In the data rows, the value 128 means zero.
Here are some numbered points:
[113 107 111 107 108 110 108 111 113 197 112 183 111 104 111 110 108 106
 175 112 109 113 107 107 111 106 111 111 112 177 108 109 113 212 113 170
 115 176 204 111 177 110 109 226 110 109 110 106 109 202 111 212 111 106
 112 106 107 107 112 110 114] 0
[111 113 108 108 236 107 110 109 112 108 111 113 105 255 255 106 108 109
 109 113 108 104 111 255 114 110 111 107 112 108 255 113 110 107 112 109
 107 112 255 108 111 111 110 107 113 255 105 109 108 109 108 103 109 255
 255 227 212 107 255 107 116] 1
[107 133  96 111 126  95 108 127 122 102 119 117 122 108 103 175 176 166
 101 135 108  95  94 219 196 187 133 233  86  99  70  97 103 221  78 126
 120 105  97 119  95 120 116  98 208  95 153 255 113 110 105 115 122  89
 107 104  99  98 107 120  91] 2
[113 108 110 110 112 110 177 109 198 107 112 112 108 179 108 106 111 108
 108 199 106 243 105 193 108 110 185 107 112 105 107 108 114 109 115 104
 177 108 114 111 109 209 188 107 111 106 106 107 112 110 108 110 107 106
 111 109 106 107 114 193 199] 3
[110 109 210 111 170 107 184 108 211 107 112 115 107 106 180 110 113 110
 111 110 107 109 109 108 110 109 111 110 113 113 104 111 111 110 108 104
 115 110 176 109 110 108 174 105 107 176 212 106 109 110 230 178 110 109
 108 109 183 108 110 111 112] 4
[111 109 110 112 110 230 106 110 109 104 111 117 111 110 109 109 109 110
 247 114 111 110 108 108 106 112 114 219 110 114 108 195 111 220 116 106
 111 113 111 212 238 109 110 220 105 109 106 105 110 107 114 110 203 112
 219 109 186 105 197 111 113] 5
[162 108 111 137 109 111 110 148 109 174 107 116 107 111 111 152 112 110
 111 181 112 107 106 111 112 113 112 188 112 106 162 110 173 109 112 108
 110 109 112 113 109 108 160 147 108 110 109 157 105 110 110 108 108 106
 110 109 108 111 111 111 113] 6
[109 109 112 114 111 108 178 111 111 107 113 181 199 108 108 111 112 108
 110 111 255 111 107 111 112 112 187 113 112 215 109 107 114 108 210 105
 110 109 117 110 233 111 109 105 182 109 110 106 110 111 183 208 107 108
 109 110 104 107 189 111 113] 7
[110 107 111 106 110 109 171 109 114 106 110 207 108 111 112 109 110 106
 111 113 194 104 109 108 226 179 113 112 112 108 106 109 115 108 110 105
 110 107 194 109 171 107 110 158 109 113 164 108 110 172 200 110 109 109
 106 109 106 105 164 111 112] 8
[114 181 201 109 110 108 108 108 115 106 112 113 230 109 189 109 109 107
 109 182 108 112 186 103 110 112 111 112 108 113 255 112 110 108 190 105
 108 109 112 113 106 108 236 110 108 255 110 105 108 108 108 110 112 106
 108 230 197 105 113 106 110] 9
[163 186 110 175 108 108 110 106 111 219 112 112 105 111 109 173 189 109
 108 108 108 108 147 108 183 173 110 110 109 112 106 104 112 159 112 198
 114 104 115 111 109 111 114 107 106 110 106 110 108 151 111 107 110 110
 107 109 104 108 113 109 112] 10
[110 110 111 107 108 111 110 109 113 203 111 110 108 108 110 252 110 109
 223 201 107 111 111 111 110 111 111 110 110 111 183 200 235 105 109 108
 113 110 116 110 113 108 200 206 106 111 210 109 109 108 110 107 217 109
 108 202 108 106 114 112 108] 11
[255 112 221 109 111 112  98 101 106 102  85 138 104  98  98  99 127 134
 118 138 103 112 133  94 100 198 110 107 123 116 134 237 118 174 195 230
 114 124 125 222 125 111 103  98 238 107 123 145 100 130 114 192 222 106
 113 122 120 192  91 112  98] 12
[170 108 111 107 200 108 108 111 113 108 113 113 107 110 109 174 110 110
 110 171 111 110 109 235 112 109 110 109 110 107 172 110 110 107 107 104
 109 208 118 112 109 107 173 107 108 112 110 202 110 110 112 109 107 223
 179 107 164 107 113 112 116] 13
[173 191 114 110 207 107 109 111 110 141 115 112 105 106 110 110 110 107
 110 112 108 110 195 108 109 148 112 111 150 111 106 112 114 104 113 104
 109 109 114 111 110 109 108 107 108 107 147 109 111 213 213 113 108 109
 107 152 103 109 117 110 180] 14
[110 110 111 179 109 109 109 109 110 110 109 114 109 108 109 107 108 110
 110 110 107 168 154 108 167 173 113 111 114 109 108 107 158 112 111 107
 113 110 116 109 108 111 113 107 106 159 157 108 108 111 111 108 108 168
 105 156 107 107 114 255 231] 15
[112 109 182 110 174 108 110 110 114 108 147 114 109 107 112 109 107 109
 110 113 178 109 167 107 174 222 111 110 112 109 104 113 110 165 114 106
 110 108 114 110 110 108 110 105 110 111 107 169 106 185 110 173 110 108
 110 109 107 171 113 112 114] 16
[109 229 109 107 109 110 106 109 111 107 255 111 111 108 107 109 112 108
 109 112 206 110 108 107 112 109 112 111 223 107 104 196 114 215 114 254
 113 109 111 110 109 112 111 108 255 114 110 181 221 111 109 255 255 109
 108 107 108 107 113 113 112] 17
[109 112 111 109 207 109 108 113 112 106 234 114 108 108 255 111 109 110
 112 255 110 106 110 210 108 110 112 190 112 111 189 111 111 110 112 103
 110 107 111 110 111 109 108 107 108 255 255 204 108 112 110 108 112 181
 109 107 255 108 112 110 113] 18
[114 108 109 107 112 110 161 108 253 106 110 163 107 148 109 108 183 110
 109 110 110 107 174 197 110 108 112 110 113 111 106 111 111 109 113 105
 175 110 113 110 109 155 163 107 107 111 143 108 109 107 107 109 113 107
 112 112 104 106 179 108 115] 19
[110 110 110 111 109 111 104 110 112 105 113 110 108 255 109 108 111 109
 106 112 202 189 107 202 108 108 114 110 111 248 106 106 111 110 177 106
 111 110 180 110 229 107 111 107 186 108 106 105 255 109 110 255 111 108
 108 106 107 171 115 109 112] 20
[111 108 112 191 105 107 111 108 108 106 111 113 109 208 107 107 204 112
 110 112 109 112 108 109 112 111 112 165 168 110 107 107 114 107 180 198
 190 110 116 112 110 108 108 106 108 114 110 108 107 112 110 110 110 180
 112 166 108 177 249 108 118] 21
[114 108 110 107 112 112 109 255 109 174 107 110 106 108 113 202 112 107
 109 115 109 108 106 209 110 112 111 168 113 112 182 107 166 111 112 161
 111 108 110 112 112 106 113 106 107 108 109 108 163 161 110 111 110 107
 111 109 105 202 112 111 185] 22
[212 109 111 195 206 108 108 108 109 113 113 112 108 106 109 109 111 110
 109 109 107 199 108 107 111 107 114 110 113 108 108 220 112 205 114 112
 114 224 112 227 109 110 110 199 108 111 108 187 107 106 110 110 203 207
 109 109 106 107 112 106 111] 23
[162 106 113 109 108 113 157 190 203 239 112 113 109 110 111 164 108 109
 109 169 104 110 106 107 108 111 110 227 112 153 109 107 112 105 111 105
 107 174 114 110 153 111 111 197 109 110 110 108 110 105 109 110 110 110
 112 106 108 109 111 113 112] 24
[111 110 110 111 108 111 110 110 199 250 111 116 107 109 237 108 106 215
 218 110 255 109 104 105 111 110 113 108 112 112 107 108 109 237 111 106
 111 109 114 109 108 107 108 107 245 110 108 109 108 108 110 255 244 222
 110 108 107 255 112 112 112] 25
[111 111 114 108 222 210 107 112 113 106 112 113 107 107 237 111 110 111
 112 111 111 113 110 199 113 114 108 118 112 111 208 108 111 106 255 109
 225 108 112 109 110 108 109 109 108 106 108 187 107 109 110 111 106 255
 193 205 111 109 114 116 255] 26
[109 108 111 108 229 111 108 111 112 106 222 115 106 108 110 109 109 108
 109 110 109 107 110 182 110 113 108 115 190 108 103 180 113 109 109 229
 113 107 110 189 108 108 108 106 110 112 109 108 109 110 183 109 111 109
 188 109 107 218 190 110 203] 27
[166 111 109 145 151 107 111 204 112 111 110 114 105 177 109 109 108 111
 110 112 145 108 113 106 112 109 115 113 111 109 110 108 113 108 114 200
 110 108 111 110 163 105 112 200 112 111 111 163 107 109 154 110 115 107
 109 111 110 153 113 108 113] 28
[108 107 109 209 109 209 158 107 112 107 115 114 110 111 108 114 107 109
 206 110 160 109 108 106 111 112 113 111 114 111 108 111 112 106 111 218
 113 109 232 171 111 108 106 109 109 112 105 110 110 172 110 110 209 110
 109 165 108 107 113 109 229] 29
[225 110 111 106 107 110 108 113 111 208 109 176 106 109 108 172 110 105
 109 162 109 112 191 111 107 171 112 112 113 111 194 109 112 106 111 105
 110 176 115 108 113 164 174 186 108 111 109 107 107 111 110 109 109 102
 107 108 106 109 113 113 112] 30
[110 108 109 209 109 113 105 111 110 107 185 116 113 110 112 112 107 112
 238 113 110 105 106 106 107 112 113 110 111 107 106 220 255 106 110 104
 114 107 113 190 107 187 210 107 109 196 108 108 192 107 109 113 255 109
 109 107 104 108 117 255 111] 31
[112 113 110 255 108 160 109 108 111 107 157 114 105 108 106 108 109 105
 153 166 109 108 107 107 108 107 112 112 186 109 106 109 110 108 112 241
 113 109 115 203 108 111 108 107 108 110 104 108 108 205 108 154 106 107
 109 106 108 107 113 189 194] 32
[112 109 216 181 109 193 110 109 110 110 113 113 108 104 108 224 239 109
 108 241 111 110 242 107 230 213 112 110 113 111 170 104 114 109 111 177
 110 111 112 113 110 110 108 103 179 109 109 109 110 110 110 112 109 107
 109 106 107 107 110 112 114] 33
[108 108 113 109 202 108 110 112 110 109 112 112 106 106 200 112 110 111
 111 114 112 107 185 107 113 111 114 188 114 108 240 228 110 106 110 106
 109 111 112 112 105 106 254 244 108 112 105 210 106 109 192 112 108 105
 109 217 245 108 112 112 112] 34
[111 104 108 110 107 112 112 169 164 105 114 204 218 108 111 108 109 159
 108 111 110 108 112 107 109 111 255 106 113 225 106 196 111 108 111 108
 181 108 110 112 232 109 108 111 109 109 107 107 108 107 109 110 110 106
 164 107 106 107 111 168 113] 35
[110 110 107 105 112 106 233 242 112 108 113 111 255 108 108 112 115 223
 106 115 108 209 108 103 109 109 250 107 108 255 106 109 113 108 108 106
 112 107 116 110 255 107 109 186 108 111 108 109 107 109 222 108 110 107
 108 109 189 108 188 107 112] 36
[110 112 172 106 112 144 163 111 176 107 108 215 109 105 109 106 110 107
 114 112 110 105 112 106 207 181 114 109 112 109 105 112 113 108 111 105
 111 179 151 109 144 109 111 107 174 112 111 107 111 113 147 112 109 107
 107 108 105 105 113 109 115] 37
New points follow, each followed by the numbers of its three nearest points above by angle, seen from the average point of the numbered points, nearest first.
[110 110 113 111 171 109 107 113 112 107 115 111 107 108 109 112 111 110
 109 111 165 112 107 105 109 109 111 114 111 111 105 111 214 106 162 107
 176 111 112 112 108 193 152 106 108 109 108 157 174 162 210 108 201 107
 108 106 107 108 114 113 116] 31 14 8
[112 109 239 109 109 111 108 251 172 113 186 117 106 109 110 110 216 108
 112 110 107 110 193 108 111 112 112 197 112 109 104 109 113 108 113 108
 253 108 115 113 165 225 174 108 106 112 108 105 108 109 109 111 108 109
 107 104 104 206 113 112 114] 19 22 21
[112 110 111 109 106 104 199 109 108 111 113 115 107 109 104 228 191 109
 157 110 109 109 109 107 109 113 111 174 112 112 106 108 178 185 113 170
 112 108 114 109 109 222 106 167 108 112 165 106 107 170 112 113 109 107
 103 112 107 107 114 111 113] 10 11 2
[110 183 110 113 110 190 109 107 110 108 255 112 106 108 112 113 163 228
 110 110 109 111 173 111 109 164 110 112 112 109 108 107 246 176 174 110
 114 163 114 109 109 108 176 109 105 110 110 107 106 106 108 108 109 106
 106 107 111 107 112 110 115] 31 10 16
[112 111 186 110 108 161 172 147 110 109 113 113 105 110 153 111 106 200
 108 108 108 109 107 106 183 109 113 230 108 108 109 108 110 106 164 110
 107 108 116 109 105 111 150 105 107 112 167 106 107 112 170 108 110 106
 111 109 108 108 112 112 113] 4 37 8
[113 109 113 170 112 162 110 109 194 153 113 162 110 109 109 111 104 109
 109 190 108 108 108 105 155 186 113 112 109 109 106 108 114 109 110 174
 110 204 113 107 111 109 163 107 105 108 107 107 108 156 111 112 111 110
 107 112 107 108 113 106 112] 37 10 33
[113 111 114 202 112 108 109 155 113 143 110 112 156 110 111 107 111 110
 111 110 113 157 109 110 133 138 111 115 112 138 109 110 107 176 112 104
 156 109 114 113 110 107 110 107 109 111 107 173 110 110 112 105 108 107
 108 108 109 108 145 112 113] 10 2 6
[223 108 114 109 106 108 108 110 109 109 231 115 109 108 109 109 108 109
 114 112 109 108 108 106 110 113 114 107 231 109 107 178 115 164 112 217
 112 112 112 111 109 111 108 105 232 110 107 157 199 109 109 108 109 111
 203 157 110 208 116 109 111] 17 27 12
[114 109 109 112 191 115 107 109 111 109 114 187 198 215 110 110 112 106
 110 108 108 249 107 108 175 110 214 112 114 218 106 109 113 108 198 106
 110 107 113 112 109 180 110 105 106 108 104 107 217 110 111 107 110 111
 108 109 206 107 115 110 115] 20 36 35
[111 110 113 108 109 247 106 108 110 105 111 215 104 109 111 192 192 198
 111 109 110 243 110 106 112 187 108 112 114 171 106 111 198 108 107 105
 185 113 111 111 111 242 107 104 110 108 109 107 110 110 111 109 110 105
 109 106 107 107 114 223 115] 3 15 33
[108 111 113 112 110 162 228 109 107 109 112 233 253 108 111 108 113 215
 239 111 194 112 108 111 191 109 239 110 112 107 106 109 110 109 108 106
 113 167 118 177 108 108 112 101 107 110 109 109 109 112 107 111 109 109
 106 112 107 105 113 203 115] 35 36 7
[109 108 111 193 116 109 191 111 112 111 109 113 110 110 111 105 111 110
 109 106 184 112 197 103 109 113 185 160 110 110 106 110 221 105 110 109
 114 176 116 114 111 108 109 109 111 209 110 106 106 189 110 110 107 106
 107 106 105 110 159 182 119] 15 31 32
[113 199 112 111 111 109 184 255 114 105 108 111 106 110 111 197 110 228
 109 183 109 223 109 106 106 113 182 112 111 167 105 111 110 109 111 107
 112 194 112 112 112 109 107 105 104 108 105 107 177 109 112 186 106 108
 108 108 108 106 112 109 113] 36 24 22
[111 204 176 192 109 108 109 110 111 109 199 113 108 108 108 173 178 108
 107 109 107 115 109 203 110 111 113 111 111 110 107 110 111 188 113 107
 116 176 118 108 108 110 108 107 111 110 187 181 110 109 107 109 112 188
 106 106 105 111 110 109 116] 2 13 10
[112 108 111 208 110 107 255 111 116 107 111 115 255 202 108 105 107 201
 205 111 111 255 108 106 111 111 112 111 115 110 109 111 113 109 111 107
 112 110 255 243 108 106 109 106 110 203 106 106 109 107 219 112 109 112
 111 110 105 111 113 200 114] 36 29 3
[113 108 111 109 109 107 105 184 111 107 107 114 106 239 111 111 108 111
 111 112 109 237 105 108 171 112 110 114 110 249 107 173 111 105 108 106
 113 108 255 108 241 106 109 181 107 113 109 108 245 110 110 181 111 107
 184 110 108 107 112 108 110] 20 36 0
